One turn sends every row of this set to another row. A few are shown first. Where does it send the rows asked after them?
z_731: +0.84,-0.27,-0.65,-0.47,-0.94,+0.75,+4.81,+2.47,-1.15,+4.07,+1.07,-3.44
z_887: +1.08,+0.70,+3.08,-0.29,-0.36,-2.28,+0.40,+2.55,-1.45,+5.29,+0.47,-1.35
z_766: -1.27,+1.61,-0.27,-0.23,+0.67,-0.38,+1.89,+2.34,+0.89,+1.92,+0.70,-4.08
z_798: +0.65,+1.42,-0.64,+0.14,-0.39,+0.24,-0.01,+2.60,-0.75,-0.04,+0.81,-3.17
z_238: -0.39,+1.76,+0.43,+2.31,+0.75,-1.20,+4.10,+2.64,+0.50,+2.83,-0.03,-3.18
z_746: +1.85,+1.16,+2.91,+2.29,-1.18,-1.94,+1.75,+4.81,-0.65,+2.01,-0.39,-2.15
z_54: +0.35,+1.46,+1.24,+1.38,+1.50,+1.34,+3.22,+1.62,-1.22,+3.19,+0.59,-0.17
z_576: +2.29,-1.24,+1.60,+1.70,-1.71,-1.48,+1.27,+1.71,-3.08,+2.96,+2.32,-1.72
z_309: +0.38,-1.91,+0.91,+0.80,-1.25,-2.88,+0.66,+2.29,-2.95,+1.85,-0.42,-2.96
z_968: +2.49,-2.28,+2.34,+0.45,-1.47,+0.66,+3.16,+2.62,-1.86,+1.50,-0.03,-2.24
z_186: +1.17,+1.18,+0.33,+2.03,-2.41,-0.59,+1.31,+1.77,+1.80,+1.00,+0.13,-1.98
z_120: +0.34,+1.66,+2.58,+0.46,+0.17,-1.18,+3.41,+3.17,-2.14,+4.75,+0.45,-0.26
z_549: -0.86,-0.02,+0.97,-0.57,-0.58,-0.83,-0.10,-0.23,-0.50,+2.58,-1.44,-1.51
z_645: +1.83,+1.69,+1.20,+0.20,-0.76,+2.07,+0.96,+1.37,-1.05,+4.86,-1.18,-1.45
z_41: -0.90,-1.30,-0.02,-1.44,-1.39,-0.81,+2.17,+2.88,-2.55,+1.04,-0.50,-2.98

z_968 turns into z_645
z_887 turns into z_238
z_549 turns into z_746
Where do these go?
z_120 turns into z_766
z_576 turns into z_54

